rotation steps, each row followed by its count of steps
The counts run from 0 to 543.
[ 17.4  23.2  36.5 -13.4   0.3  32.7  -8.8  12.6 -33.2  12.8  -6.1  -4.3
 -11.9  14.9  -8.9  -2.7 -11.2  -8.4   8.2   6.6   0.1 -26.4  -0.7  10.2
   7.0   1.4 -14.5  17.1  -4.0  12.4  10.0  -6.9  -7.0 -34.1 -25.7  -9.2
   4.7 -22.3  10.8   9.1   3.1] => 335
[ 17.9  19.6  11.6  -1.7   1.3  25.1   3.3  16.3 -12.3   6.2  -0.7  11.5
  -0.3   8.0   8.8   0.4 -16.8 -17.6   4.5  24.0 -12.8 -23.6  -7.5  12.0
  13.5  -3.7 -21.4  12.3  10.1  -1.5  -5.8 -28.7 -15.4 -36.5  -1.2 -15.0
  -6.6 -33.7  13.7  -3.2  30.4] => 330
[ 28.2  15.7   9.5   3.5  13.6  14.8 -13.5  14.2  11.7  13.3  19.2  -3.8
   7.5  10.3   7.9  20.5 -41.6 -20.2 -20.8  21.9 -12.6  -6.9   1.3  -3.5
  -3.1   3.1 -19.7  -7.6  -4.8  -3.9   6.0   8.5 -17.4 -29.7  13.7 -29.5
  -0.9 -21.2  -1.6  14.8  18.3] => 193
[ 15.0  13.7  18.7  10.0   1.6  12.6  -2.3  15.5  15.2   8.3  18.0  -4.8
   0.1   7.8   5.8   7.6 -32.4 -16.3 -20.3  21.9 -14.3  -7.9   1.3 -11.9
   6.0   1.0 -17.5 -24.5  -6.9   2.4  23.7  25.4 -13.1 -44.1   8.8 -22.3
   5.9 -16.9   9.9  11.0   8.1] => 190
[ 16.3   9.0   2.9  11.3  14.8  24.2 -32.8  10.0  -4.2  21.4  -2.1  22.7
  24.6  18.1 -18.3 -24.8 -21.5 -19.9   2.1  -0.3   0.8 -11.2 -13.0   6.5
   8.0 -20.7 -15.1  -7.3  -4.2  18.7  15.1   6.9   3.1 -36.4  -3.5  10.2
  -0.2  -9.0  19.8  13.7 -13.1] => 320
[  8.5  16.4  -2.1   7.1  10.3  27.4 -18.8   5.0  -7.8   4.1   2.7  32.8
   8.3  26.4 -12.7 -18.3 -20.4 -28.1   6.6  16.2 -10.5  -7.0 -25.0   6.2
   7.2 -16.8 -10.3  -1.2  17.9   5.4   6.0 -10.3  -9.1 -39.2   7.2  -7.8
  -4.8 -20.6  14.6   0.5  20.6] => 440
[  4.8  45.8  18.2  -5.1   3.8  17.8 -45.2   5.5  15.9  14.0  13.5  11.0
  -3.6  17.2   4.7  -0.9 -20.9  -0.3  -0.8  16.8 -16.0 -14.3  -3.6  -2.0
  16.7  -7.7 -24.0 -25.2   9.9  11.5   7.4  -0.1  -3.0  -8.0  10.0 -10.3
  18.8  -2.0   8.5  -5.0  21.1] => 173
[  8.4  41.0  34.6 -16.5   8.9  17.7 -39.3   2.5 -22.2   9.2   6.0   6.2
 -11.7  23.6   1.5  -1.8 -14.5  -7.0  10.3   2.1 -13.7 -12.9  -3.1   1.3
   9.5   2.5 -19.3 -11.1  -0.1  15.6  27.2  11.8  -0.5 -18.4 -10.8 -14.1
  17.4  -5.5  18.6   9.1  -2.6] => 110
[ 24.3  18.8   8.6  11.8  19.6  20.3 -30.5  33.2  -9.5  19.5  17.1  -7.4
  22.6  11.1  -0.4   7.0 -29.5  -5.6  -1.5   8.7  -4.2 -14.7   6.0   7.3
   2.9  -7.3 -31.1   6.7 -19.5   7.4 -18.9  -9.3 -12.1 -15.4   3.1 -12.8
 -17.0 -21.3   4.1  11.2  -3.3] => 26
[ 10.1  39.4  14.4 -17.3   0.7  39.4 -42.0  -1.8  12.6  15.6  -3.2  10.2
   5.2  27.5 -14.3   0.5 -24.8  -3.6  -5.7   4.0  -3.5  -9.9  -7.8   0.7
  10.4  -0.3 -15.0 -13.1  -1.0  18.3  12.1   3.6   2.8 -17.6  -4.3 -10.6
  17.1   6.1   2.5   7.9  21.9] => 517
[  5.0  39.4  17.5  -2.9  -6.4  29.9 -42.2   6.8  26.1  23.0   3.6   5.1
  -0.3  14.4 -12.9  -7.4 -21.5   4.6  -8.2  13.2  -3.0 -18.6  -1.5  -2.2
  16.5 -14.4 -19.6 -21.2   4.6  16.6   2.1  -2.2  -2.3 -12.4   2.9  -2.6
  18.8   2.1   3.5  -6.5  22.7] => 232
[ -3.3  26.0  12.5 -11.9  11.9  25.1   0.6  17.9 -12.8  -0.6  17.3   0.7
  -3.2  23.2  -8.8 -25.0 -16.6 -21.7 -16.8  26.5  -2.5 -23.4  -8.4 -14.9
  -4.8  -8.8   2.3 -15.3   2.8  10.4  19.1  13.2  -6.4 -37.9 -11.0 -11.9
  -8.0 -24.4   0.1  17.0  -7.9] => 531
[  8.5  15.8   4.1   7.0   7.5  26.8 -16.0   1.1  -6.3   5.5   2.7  30.4
  -0.2  24.7 -14.0 -17.9 -17.9 -27.9   8.2  16.8 -10.8  -8.0 -25.3   6.4
   9.1 -19.3 -10.5   0.3  23.5   3.5  10.8  -9.0  -9.7 -41.6   7.0  -8.2
   0.9 -21.4  17.1  -2.3  22.5] => 153
[ 17.7  14.9  22.1  17.6  18.5  15.3 -45.5  25.7 -19.1  25.9  18.4   1.4
   8.4  15.3 -16.7 -13.9 -17.6  -6.3   9.5  -1.2  -1.9 -13.7  -0.5   6.9
   2.1 -24.2 -24.7   3.6  -8.5  12.2  -4.8   1.3 -10.1 -19.0  -2.3  -0.9
  -5.3 -18.4  12.0   6.9 -19.8] => 201
[ -1.4  25.1  19.5   4.4   8.1   6.5   0.1  20.8  -4.4   0.2  24.8  -1.7
  -6.4   9.8  11.5 -13.1 -18.8 -17.9 -13.4  29.9 -17.4 -19.5  -2.0 -15.2
   6.0  -8.3 -11.0 -28.4   3.2   6.1  25.1  21.0 -11.8 -38.8   3.1 -16.2
   1.0 -25.5  13.7   8.6  -5.5] => 417
[  5.7  10.0  10.3  20.3  -9.4  33.7 -15.6   8.3   5.2   8.2   0.0  20.0
   1.2  20.0 -24.5 -17.7 -17.1 -15.4   7.3   9.4  -6.8  -3.6 -20.1   4.7
  19.8 -18.6 -16.7  -7.4   8.2   9.4   8.9  -1.6  -7.9 -47.2   5.0  -2.1
   3.2 -13.2  22.5  -8.2  22.2] => 383
[  5.6  46.3  22.1  -7.8   4.6  18.5 -48.7   1.3  10.1  13.9  11.8  10.8
  -6.2  21.9   1.1  -1.5 -20.3  -0.3   3.2  12.0 -16.2 -11.7  -4.0  -1.5
  14.0  -7.8 -21.7 -20.9   9.9  11.9  10.4   2.7  -4.6  -7.5   6.6 -12.6
  20.9  -1.0   9.6  -4.7  19.7] => 460
[ 25.4  10.2  24.3  23.2   7.4  16.9 -39.3  26.8   1.1  33.6  11.1  -7.5
  12.2   3.1 -14.1  -2.9 -25.2   0.7   0.8  -0.4  -0.3 -14.6  10.0   7.5
   7.7 -18.7 -30.8  -0.4 -17.8  13.0  -7.1   4.9 -10.1 -20.8   0.0  -0.2
   1.9 -13.9  12.3   5.7 -12.7] => 142
[  9.6  47.8   8.2 -23.8  16.8  22.2 -34.2   3.3  -7.2   1.5   4.1  14.5
   9.3  26.9  16.9   6.9 -23.1 -11.2  -0.9   9.6 -16.7 -11.1  -8.1  -0.3
  10.1  13.1 -21.3 -15.0  -0.7  14.4  13.9  -0.4   1.9 -11.9  -1.4 -19.2
   5.8  -3.4  11.1  13.6  14.4] => 285
[  6.1  13.9  24.2   9.2  -1.6  16.3   0.3  16.1   9.2   6.5  16.5  -6.5
  -4.6   7.5  -4.2  -6.7 -25.0 -15.6 -18.6  21.8  -8.8 -13.2   0.6 -15.1
   8.1  -5.6 -11.4 -26.9  -6.3   8.7  30.0  30.3 -10.1 -48.9   0.7 -15.3
   8.2 -14.8  12.4   9.7  -1.9] => 188
[ 33.5  10.4  23.9  19.3   9.3   7.4 -35.9  20.3   8.2  33.6  16.8  -6.7
   3.0  -0.2  -2.4  11.0 -32.9  -5.4  -2.8   8.8  -8.5 -14.2   9.9   6.0
   1.7 -16.0 -30.0  -2.1  -6.5   1.4  -4.7   4.3 -17.1 -19.1  11.8 -12.4
   7.8 -19.3   3.4   5.7   2.2] => 82
[  4.3  50.9   5.0 -23.1  15.0  31.3 -40.7   3.1  -0.3   4.9   6.7  14.5
   8.2  32.1  -0.1   1.2 -24.7  -8.0  -2.4  10.1  -9.6 -12.1 -12.0  -0.9
   4.6   4.2 -14.9 -12.3   4.6  12.6   5.4  -5.7  -1.0  -6.8  -0.6 -17.5
   3.5  -2.6   0.5   8.5  22.2] => 287
[ -1.0  20.9  22.0  -2.3   6.8  22.5  -4.6  13.9 -11.0  -0.3  22.0  -3.6
 -12.8  23.3 -15.8 -17.3 -20.8 -21.0 -14.0  22.4  -5.4 -14.3  -8.4 -14.8
  -5.4 -10.0  -0.9 -16.4   3.2   7.0  24.3  24.2 -13.2 -41.3  -6.4 -18.4
  -2.6 -23.2   2.6  12.7  -5.8] => 245
[ 36.4  12.0  11.4   7.5  14.2  17.8 -22.3  23.8   9.6  27.7  10.4  -8.0
  18.9   2.0   3.9  18.2 -38.5  -9.4 -14.8  11.2  -3.4 -17.2   9.2   6.3
  -0.9  -3.2 -27.8   3.5 -16.4   3.0  -7.9  -2.3 -12.7 -22.8   4.5 -16.6
  -2.8 -20.0  -3.0  15.9   5.5] => 542
[ 16.0  10.8  -3.3   4.3   0.2  34.5  -3.4   5.1   7.4   8.2 -10.5  27.7
  15.5  17.5 -10.8  -9.2 -24.9 -26.6  -3.5  17.0  -6.9 -10.2 -20.1   7.7
  13.3  -8.2 -13.1  -1.3  10.2   7.0   8.0 -12.2  -4.9 -47.8   3.5  -5.5
  -0.4 -16.1  15.5   3.0  29.6] => 211
[ 33.3  16.1  12.5   1.1  21.4  17.8 -31.4  16.4  -2.5  25.4  16.1  -1.5
   7.9  13.8  -4.2  13.6 -38.1 -18.9  -9.0  11.9  -6.1 -13.3   0.9   5.6
 -13.7  -7.4 -17.8   9.1  -2.7  -3.5  -6.8  -3.7 -17.1 -17.5   5.8 -23.4
  -4.7 -23.7 -11.3  16.2   9.1] => 196
[ 14.2  15.5  19.2  21.6  13.7  18.3 -41.3  26.3 -15.7  20.5  14.7   3.1
  14.3  14.3 -18.0 -16.8 -18.0  -5.0   7.6  -1.7  -1.7 -11.7  -1.4   5.0
   9.5 -22.3 -26.1  -4.5 -13.9  17.0   1.3   8.0  -5.3 -24.8  -1.9   3.4
  -6.1 -13.0  19.5   6.5 -22.4] => 490
[ 19.9  17.2  38.6   1.6  -2.8  17.5  -8.3  12.4 -20.1  17.6   0.5   1.9
 -22.5   2.8  -2.1  -3.6 -10.3  -9.0  13.0  16.9 -10.1 -29.3  -0.1  13.0
  10.7 -11.6 -18.8  11.6  12.5   1.4   5.8 -15.5 -14.8 -35.8  -9.2  -8.6
  12.0 -32.5  16.9  -4.4  13.7] => 505
[ 11.6  20.4  -5.6   7.3  26.9  23.1 -28.2  22.5 -19.4   7.8   9.2  19.9
  30.1  23.6  -3.4 -20.2 -19.7 -19.2   4.1   5.1  -6.8 -10.5 -13.9   5.5
   6.0 -10.9 -19.5  -3.3  -7.5  15.5   1.1  -4.6  -1.4 -27.1  -1.4  -1.0
 -19.2 -16.6  18.7  15.2 -13.4] => 377
[ 27.1  10.8  25.6  17.8   5.3  25.6 -39.8  23.0  -0.2  32.2  15.5 -11.7
   2.7  11.9 -24.4   3.3 -29.8  -2.5  -1.9   0.3   4.0 -10.1   5.4   5.8
  -0.5 -17.3 -25.2   6.7 -14.3   6.6  -8.2   5.7 -15.8 -21.5  -1.5 -10.4
  -0.3 -14.7  -1.0   5.8  -1.4] => 140
[  1.5  47.3  28.7  -9.5   5.0  19.9 -41.2   7.2 -10.2   3.1  13.1   5.2
  -7.8  25.8   3.6   0.4 -14.8   0.5   8.5   4.1 -17.6  -6.8  -3.3  -1.2
  18.4   2.9 -25.7 -21.2  -3.8  16.4  19.6  11.6  -1.8 -14.0  -2.3 -15.4
  13.3   0.1  19.8   0.5   6.1] => 112
